Each row is where one point has got to under a steady rotation. How many ticks took it there?
The counts run from 0 to 474.
[152  67  93 129 111  98 139 102 145 183 163 106 124 152 130 113 128 135
 110 150 118 128 168 129  88 152 127 138 148 125 132 160 102  74 113 129] | 137
[160  66 102 158 124 105 173 117 104 193 116 117 148 131 105 178 104 125
 110 115 141 140 127 120 108 147 114 174 169 142  93 116 143 117 111 123] | 195
[102 108 118 121 114 112 174 130  96 159 147  85 133 141 174 149 120 173
 113 114 130 130 133 153 110 137  76 102 189 125 116 162 138 102 122 126] | 277
[115 107 118 122 120 133 150 132  86 138 126  99 139 132 149 177 114 155
 126 126 161 140 130 156 117 130  65 106 203 110 125 120 158  94 109  76] | 310
[150  89 102 110 116 125 138  58 162 140 151 107 165 149 129 129 108 137
 108 164 121 132 179 130  99 116  98 126 165 134  96 126 110  83 104 106] | 61
[146 105 102  95 126  96 150 121 142 166 155 103 146 161 160 139 113 145
 138 133 143 124 139 121  81 140  72 108 170 106 135 147 129  69 138 114] | 97
[130  98 117 164 121 109 101 141  91 129 140  96 128 126 152 157 128 147
 149 173  94 132 131 154 107 196  77 141 158 117 153 155 122  97 119  89] | 233
[124  94  99 171 116 105 168 155  88 147 131 110 125 122 140 147 136 146
 136 147 145 137 110 114 102 188  80 151 182 144 150 140  98  84 141 120] | 466
[119 100 104 131 129  82 150 124 101 160 135 130 160 128 156 168 103 107
 144 152  84 133 104 107  83 159  74 137 169 135 123 146 141  88 135 115] | 308
[ 95 121 124 128 125  96 139 129  99 142 140  79 123 134 173 172 126 157
 131 135 118 126 126 169  96 142  76 103 191 115 127 155 133 109 119  90] | 382
[105  89 134 140 121 130 130 103  70 128 128  99 151 117 129 190 103 135
 108 144 102 139 141 162 135 139  80 130 182 132  95 124 174 132  91  88] | 164
[ 94  95 125 132 121 111 111  84 103 102 157  96 142 109 159 129 131 123
 118 185  97 119 163 154 116 165  81 123 169 145 123 143 123 108 101  83] | 273
[147  89 109 154 127  69 107 109 123 163 148 105 137 132 139 151 120 123
 123 162  76 130 129 140  75 184 107 155 140 123 116 160 118 112 110 108] | 359
[132  92 110 126 123 116 153  67 119 135 131 132 172 113 130 149  93  95
 108 163 100 139 143 105 103 128  91 149 179 160  83 102 137 117 107 105] | 471
[ 90  81 123 121 106 151 156  93  84 112 138 102 162 118 150 138  97 152
 102 151 106 135 175 148 145 127  83 116 175 146 103 129 162 109 109 128] | 186
[138  96  94 105 122 110 173 122 133 165 148  95 149 158 149 150 102 156
 128 109 174 131 148 133 103 124  81 117 184 111 120 129 152  79 120 123] | 278
[ 97 109 128 113 110 121 159 140  68 142 142 101 150 133 168 164 100 166
 124 133  98 143 133 140 120 143  66 118 178 123 114 146 168  97 129 128] | 204
[137 105 107 154 120  81 138 120 111 175 132 128 142 126 130 170 120 107
 131 158  65 144  99 111  70 161  99 145 163 126 117 151 109  84 128 107] | 54
[113  78 124 137  92 178 172 103  90 112 135 103 150 127 133 120 104 167
  96 163 120 146 180 139 150 145  90 132 166 149 103 128 130  90 115 140] | 81
[155  47  88 155 121 119 148  89 127 163 139 123 151 120  97 122 113 114
  98 154 122 134 162 114 112 158 123 175 155 168 104 123 119 107 105 121] | 50
[ 87  81 104 125 110 134 154  79 121 124 158  92 136 120 156 119 130 138
  85 165 126 115 184 148 124 129 101 106 182 155 115 137 116 103 102  92] | 114
[128 116  99 155 123  89 156 121 127 156 130 112 129 125 151 159 136 114
 140 162 125 137 114 111  73 161  81 135 192 149 139 140  84  81 140  85] | 307
[133 114 103 117 110 123 137  79 152 139 144 111 140 141 139 136 130 117
 117 169 128 139 160 127  82 125  98 109 187 128 116 133  77  67 113  78] | 347
[137  63  88 152 127  94 119  91 124 145 152 128 150 123 110 131 119  90
 110 177  89 122 146 109  98 174 110 161 155 148 127 131 122  95 111 105] | 431
[ 81 104 111 112 114 103 168 139  93 146 159  91 131 134 186 136 120 161
 128 131 120 117 139 139 106 148  66  98 184 132 129 153 144  95 125 124] | 150
[133 114 109 170 118 106 144 136 114 151 125  97 104 125 139 159 149 143
 135 156 136 137 121 135  90 182  92 134 193 119 142 139  77  92 119  76] | 107
[130 127 101 122 130  92 149 108 133 154 137 109 149 144 158 149 129 123
 145 148 137 140 121 114  71 144  73 113 197 119 138 143 111  70 135  91] | 202
[ 97  86 123 117 121 124 119  75 102 110 150 103 164 114 149 140 100 124
 109 182  77 119 167 142 124 147  89 126 163 152 106 131 149 117 106  97] | 472
[158  94 134 126  90 174 146  90 116 145 123 107 158 129 119 140  88 172
 108 166  98 164 176 141 131 138  97 141 146 123  81 135 116  93 101 140] | 334
[149  98 100 158 124 114 154 155  96 168 107 130 132 128 120 180 130 123
 146 130 148 153  98 114  93 166  86 142 192 118 137 114 122  86 133  93] | 35
[167  82 101 127 121  94 161 132 129 206 148 102 145 157 137 149 107 155
 126 108 133 128 136 132  96 148 103 135 153  97 117 159 143  83 123 135] | 119
